(in the rows, 128 means zero)
Each path below is one point turned by a fixed rotation once a step. After each direction that follows a path, write how fast that rotation turns it, in degrees a step (0 if it stays still).
Each turn is a multiple of 5 degrees from 10 to 175, or 0.
Each row of a path follows its step; steps can be skipped.
Path 1:
step 0: [123 130 121 125 132 130 132 133 128 132 126 126 126 132 113 136 126 128
 142 119 122 123 127 124 131 129 126 135 116 128 130 129]
step 1: [129 138 125 138 130 126 129 132 129 130 136 125 130 141 113 127 128 127
 125 125 121 127 123 129 129 135 125 141 124 129 130 133]
step 2: [121 137 122 125 133 129 132 125 128 135 135 121 127 133 125 122 137 133
 130 127 127 120 127 132 135 135 130 141 126 128 118 124]
step 3: [122 136 119 132 121 124 135 121 132 129 130 128 125 136 123 126 128 129
 135 132 134 126 130 120 141 138 130 134 133 136 129 126]
step 4: [119 124 121 124 124 133 135 128 134 125 120 133 124 135 119 125 124 128
 128 132 131 117 125 127 126 133 127 144 134 129 130 124]
step 5: [123 134 122 125 128 137 132 118 125 136 119 127 127 139 115 129 121 130
 123 127 134 123 121 126 129 124 132 131 122 134 131 129]
step 6: [129 126 119 134 136 130 129 126 126 138 125 130 136 136 126 123 128 124
 127 130 141 127 119 122 125 132 123 140 120 133 125 129]
step 7: [116 130 120 123 136 137 128 129 123 138 134 126 129 129 126 132 124 125
 128 129 134 132 122 116 132 139 128 135 127 124 126 130]
step 8: [123 131 119 129 133 134 132 128 129 133 128 126 121 137 124 131 123 120
 135 123 125 133 131 119 130 131 110 134 129 131 128 123]
step 9: [124 132 116 127 139 128 131 135 126 125 124 129 123 132 120 130 122 128
 137 117 123 125 127 129 131 131 128 141 121 126 131 134]
Directions:
[131 130 127 129 129 129 129 124 127 127 127 128 130 129 128 128 129 129
 126 126 127 128 125 132 126 126 128 130 127 127 126 134] => 85
[130 125 129 126 130 129 128 130 130 125 124 129 129 131 124 127 128 128
 127 124 126 128 126 128 130 126 129 127 127 130 131 127] => 80
[126 127 126 130 128 127 133 127 124 130 128 127 129 130 127 130 128 127
 126 127 127 127 128 127 131 128 128 132 127 125 130 126] => 0
Path 2:
step 0: [123 127 121 120 113 129 128 128 123 136 128 129 137 130 130 128 128 131
 126 125 126 135 124 122 135 118 131 122 124 135 126 123]
step 1: [128 124 123 137 121 123 116 132 128 118 125 130 132 132 125 125 120 130
 123 122 133 138 130 124 125 126 123 118 126 123 131 126]
step 2: [125 123 123 132 133 128 122 126 126 134 122 124 144 136 128 127 125 132
 123 129 132 134 137 130 133 134 124 133 128 138 130 132]
step 3: [133 137 126 132 131 121 131 127 133 127 131 119 132 124 125 120 121 125
 120 131 125 131 135 127 127 140 118 126 131 121 125 136]
step 4: [131 145 127 124 126 134 131 120 127 134 123 122 135 131 122 125 126 124
 127 130 131 125 116 126 131 132 128 135 129 135 122 132]
step 5: [131 136 128 124 126 130 125 132 126 132 130 125 114 128 124 126 121 120
 129 115 129 133 119 120 127 133 122 128 129 122 135 124]
step 6: [130 125 125 132 130 136 123 128 125 133 122 135 121 133 128 131 134 124
 127 121 141 138 123 136 126 128 130 143 127 130 127 129]
step 7: [126 118 124 126 132 133 132 128 128 137 130 132 119 126 135 125 133 128
 121 121 119 134 135 128 129 128 119 132 128 117 126 134]
step 8: [135 126 123 128 126 135 131 119 129 126 123 139 137 124 125 120 135 131
 125 128 126 126 127 134 130 125 131 131 126 118 113 128]
step 9: [127 123 131 122 127 126 127 130 125 131 119 130 131 132 120 124 128 127
 131 119 113 121 126 121 140 129 126 119 127 120 126 123]
Directions:
[128 127 127 129 129 126 132 127 126 130 126 127 125 126 129 125 129 130
 127 134 128 131 130 128 128 128 128 129 130 128 127 131] => 85
[127 132 129 127 124 127 127 130 127 130 126 126 126 126 127 130 132 129
 128 128 127 131 125 130 128 130 131 126 129 128 131 127] => 65
Path 3:
step 0: [136 128 135 128 130 131 131 137 126 139 127 126 126 123 127 125 118 122
 128 129 120 117 125 122 125 117 134 133 128 117 123 126]
step 1: [122 126 131 130 116 125 116 136 127 132 133 116 131 135 120 124 121 130
 135 123 129 124 120 129 126 126 124 128 131 132 137 121]
step 2: [126 124 124 125 125 135 119 134 134 119 135 124 132 121 136 127 127 127
 124 131 128 120 132 119 133 115 134 124 134 121 125 122]
step 3: [130 139 134 126 121 134 128 127 116 137 132 125 129 124 120 118 127 131
 131 125 121 130 121 128 130 117 133 128 130 122 125 120]
step 4: [126 126 134 122 115 119 116 126 130 127 138 119 127 126 131 122 130 133
 123 127 132 123 131 130 128 126 116 118 128 127 130 123]
step 5: [136 131 126 128 128 125 124 134 122 131 121 124 122 120 131 124 125 130
 124 130 127 119 138 117 132 115 134 128 126 118 119 125]
step 6: [133 124 134 129 120 122 125 133 123 140 128 124 133 132 121 113 121 129
 136 127 132 126 116 127 130 126 121 129 126 131 125 120]
step 7: [121 120 119 127 123 125 117 135 131 121 139 126 122 124 130 125 120 131
 123 131 131 122 130 119 134 124 127 120 126 132 127 124]
step 8: [131 137 120 126 120 132 130 126 118 127 128 128 132 126 125 117 124 131
 134 131 127 130 125 119 137 120 136 133 132 119 116 127]
step 9: [125 125 133 119 116 122 130 123 125 130 143 126 121 124 124 117 128 127
 128 131 127 128 118 130 131 129 115 124 126 128 127 122]
Directions:
[130 125 130 128 127 127 129 126 125 130 130 128 129 126 127 130 125 133
 127 128 127 127 125 130 128 131 128 128 128 131 131 127] => 130
[129 128 128 130 128 126 126 129 126 131 128 134 127 129 125 126 129 127
 128 130 128 128 126 131 127 128 130 130 132 125 129 128] => 135
[130 126 127 128 129 127 129 132 128 132 124 128 128 127 127 129 128 127
 128 125 130 123 129 127 127 130 124 128 127 127 129 130] => 65
[128 129 128 130 128 131 130 130 125 129 128 129 129 129 130 130 126 129
 122 131 128 126 129 127 129 125 129 127 127 128 127 132] => 140
